One vector is turned by the same rotation once a tick. Each row is the vector after some number of ticks, and that number follows the row.
The counts run from 0 to 679.
[114 137 155 126 180 158  95 114 149 151  88  97 133 117 165 116 116 155
 179  95 130 169 148 128 116 171 158 100 156 122 138 166  88 141 108 108
 117  87 185 127 127 153 121 156 114 130 126 113 141 131  95] -> 534
[113 147 141 118 164 170  95 122 153 135  89  95 140 117 163 103 125 155
 172  93 117 170 131 130 106 171 155 103 162 114 144 169  84 157 119 110
 130  94 168 126 127 155 115 169 108 147 110 121 151 129  88] -> 535
[175 121 124 129 102 153 107 124 168 189 121 117 157 166 161 161 153 125
 119  79 141 151  90  91 118 126 117  86  88 131 140 137 103 144 138 122
 129 115 146 145  78 135 117 120  73 112 100 125 169 141 106] -> 552
[ 94 152 120 135 155 159  84 136 148 114 117 114 151 121 160  98 143 104
 110 165  99 196 145 145 102 117 139 105 132 120 131  82  87 179 162 148
  95 112 141 128  89 123 116 116 130 182 124 155 117 114 135] -> 28
[134  77 168 127 145 115 109 104 129 160 145  62 169 108 161 176 159 136
 141 101 103 144 121 101 155 137 112 128 127 141  98 118  85 128 113 112
  91  93 147 107 106 180 161 142 103 118 107 102 128 139 111] -> 446
[121 106 117 133 136 131  58 138 134 138 111 121 137 137 176 131  97 154
 149 114 167 140 135 104 120  68 162 123 121 133 124 150 127 147  70 164
  89 135 138 111 107 102 121 129 160  92 154 179 125 175 103] -> 17
[131 120  96 135  83 151  83 135 144 168 131 141 153 171 123 140 158 101
  88 144 138 149  91 121  83  91 132 145 101 144 117 109 132 167 148 150
  81 136 144 147  80  98 116  83  92 137 112 147 128 124 106] -> 657
[141 116  94 172 152 138  76 131 148 130  97 133 112 156 172 142 124 146
 159  66 144 135 118  85 136 105 166 121  94 133 108 111 102 119  97 137
 106 123 154 114 145 115 140 177 155  76 136 133 140 173  99] -> 666
[131  93 133 129  76 160  88 144 124 108 105 102 164 157 128 122 133 143
 145  90 154 104 110 132  93  88 162 104 129 142  88 181  95 132  88 137
 114 111  97 116 158  83 116 170 135 117 100 129 135 114  97] -> 422
[123 102 113 134 110 138  99 130 110  79 114  93 190 116 137  98 132 122
 111 113  88 130 105 129 121 101 128 110 130  95 157  96  90 150 150 167
 108 130  75 118  95 101 106 135 163 154 131 196 103 134 127] -> 32
[145  65 114 155 120 112 110 112 133 119 121 107 131 165 110 139 155  79
 107  84  91 140 115 115 134 142 121 112  76 130 128  89  86 111 177 101
  68  99 132 143 104 126 148 121 107 103 136 115  90  96 122] -> 413
[144  89 103 134  99 117 104 119 104 102 121 100 178 130 137 120 135 125
 100  78  97 119  96  87 138  93 125 110  91 102 150  81  97 113 140 173
 100 129  75 121 102 101 136 144 159 122 130 177 105 131 125] -> 34
[130  74 113 163 124 112 119 111 128 122 135 105 144 131 117 142 183  83
  99 103  85 151 117 116 124 133 123 132 100 132  98  90  95 121 159 122
  57  76 146 124  96 142 166 114 109 113 144 104 109  90 133] -> 141
[113  66 144 107 156 107 111 111 125 119 135  71 185  91 126 129 157 132
 118 127  69 124  98 134 152 120 117 173 144 122 141 121 101 150 118 142
  88 117 125 104  94 164 152 134 136 160 127 169 119 171 101] -> 273
[137  70 110 143 119 115 125 110 126 100 125  99 143 128 106 131 185  84
  93  95  71 122 101 121 139 127 129 141  98 137  98  86  82 116 140 136
  85  92 122 103 128 139 188 152 133 133 124 110 109 108 129] -> 139
[112 106 119 129 100 127  50 144 127 157 131 124 152 151 159 151  97 148
 138 137 168 142 131 106 103  65 144 139 116 136 114 133 130 161 113 155
  66 155 133 137  99  89  94 109 130 108 123 173 110 152  93] -> 15
[153 117 132 104  67 166  90 125 128 190 112 123 152 173 135 140 133 137
 110  96 169 129 111 117  87 103 152  94 105 148 119 184 114 137 100 146
 108 111 125 144 107 108 118 133  84 128  92 119 153 106  88] -> 352
[126 101  98 148  74 129  83 138  99 118 122 120 163 153 135 124 120 142
 132  87 148 112 122  99 100  71 159 113 107 121 110 137 117 114 106 159
  75 119 105 122 116  68 105 135 141  81 143 163 107 114 106] -> 593
[117 108 121 133 137 128  59 147 131 149 131 111 144 125 181 151 134 159
 151 129 159 138 132 103 116  68 158 142 128 140  85 129 115 151  66 158
  83 138 150  98 121 120 131 153 152 106 130 151 138 172  99] -> 289
[102 147 122 123 127 142  69 135 127 129 113 117 148 121 157 100 112 115
 109 159 121 185 149 133 104 106 136 106 119 107 166  84 101 168 166 159
  89 139 125 147  81 111  99  92 131 173 127 184 102 118 126] -> 301
[132 122 115 117  81 170 119 136 135 137 114 117 178 137 106 103 172 133
 121 112 114 138 105 152  64 118 158 116 146 120 103 187 107 165  85 143
 113  84 141 118 108 106 112 136  99 135 128 130 164  94 102] -> 250
[129 101 141 146  96 151  54 152 146 131 133 115 151 162 165 163 141 118
 142 152 170 149 130 126  92  64 133  98 114 161  69 118  98 162 123 124
  85 133 108 130 113  96 105 115 110 122  95 129 119 127 117] -> 488
[124 116  87 151 172 140  86 120 160 105  74 147  83 166 119  92 109  92
 126  87 103 159 127 122 137 132 169 119  88 125 173 111 109 117 135 138
  87 107 183 141 124 113 149 137 148 107 175 153 110 138 116] -> 124
[114 110 128 102 115 112  82 123 109 162 135  89 175 111 159 140 119 129
  87 151 105 154 127 117 130  89 131 140 120 117 163  97 119 148 150 177
  71 142 115 138  68 134 119 102 127 170 116 187  98 140 110] -> 100
[142  92 158 125 143 129 115 112 139 173 146  68 171 106 163 172 172 136
 146  98 103 158 121 106 144 146 122 111 134 121  96 121  83 143 113 115
 100  90 154 112  87 177 145 136  92 113 122 108 155 136 119] -> 447
[124 171 107 128 141 153  97 112 132 182  91 131 138 150 166 108 107 155
 141  73 127 178 122  99 112 161 160 109 108  97 179 139 120 147 140 141
 107 113 177 146  84 134 100 139 104 128 125 146 141 123  83] -> 637
[141  88 121 112 115 139 119 124 127  77 114  84 166 124 117  97 168 107
 107 110  83 118 114 141 122  99 142 101 115 125 125 114  73 118  94 168
 117 103  86 103 133 126 175 177 153 167 125 154 134 130 139] -> 136
[119 142  96 154 181 156  70 128 165 128  98 141  98 146 169 119 146 111
 124 112 102 170 120 114 126 141 158 130 101 145 115  64  78 139 156 137
 109 116 168 116 155 147 150 177 133 144 107 107 138 136 105] -> 24
[137  59 167 146 133 134 105 114 141 123 131  68 155 143 136 163 164 112
 151  95 120 139 126 116 145 148 118 103 126 149  85 126  67 129 143  72
  83  89 133 128 132 144 139 137  90 103 109  85 111 106 112] -> 244
[144  72 109 136 118 120 121 116 124  88 118  90 151 129 107 121 182  90
  89  95  75 119  98 128 142 116 137 127 107 136 110  94  73 106 129 146
  90  97 105 102 136 132 187 165 143 148 127 126 126 119 125] -> 138
[166  64 131 135 141 115 108 117 156 121 122  84 165 138 150 148 134 126
 148  66 104 121  92  93 173 118 113 115  93 121 165 120 102 123 118 132
 122 130 115 120  94 137 148 132 138 108 134 176 136 193 110] -> 105
[106 140 123 106 115 159 114 124 102  98 103  96 179 101 121  65 139 137
 108 110  85 156 130 149  96 129 161 102 148  95 150 139  92 144 117 174
 106  94 115 106 109 123 127 160 143 176 130 157 133  91 121] -> 608
[146 121 132 131 130 163 138 124 170 147 120 108 182 132 131 133 191 128
 139  94  98 152  93 136  97 153 130 117 139 116 118 163  99 173 115 118
 133  82 160 118  75 150 119 123  80 129 129 124 186 134 105] -> 450
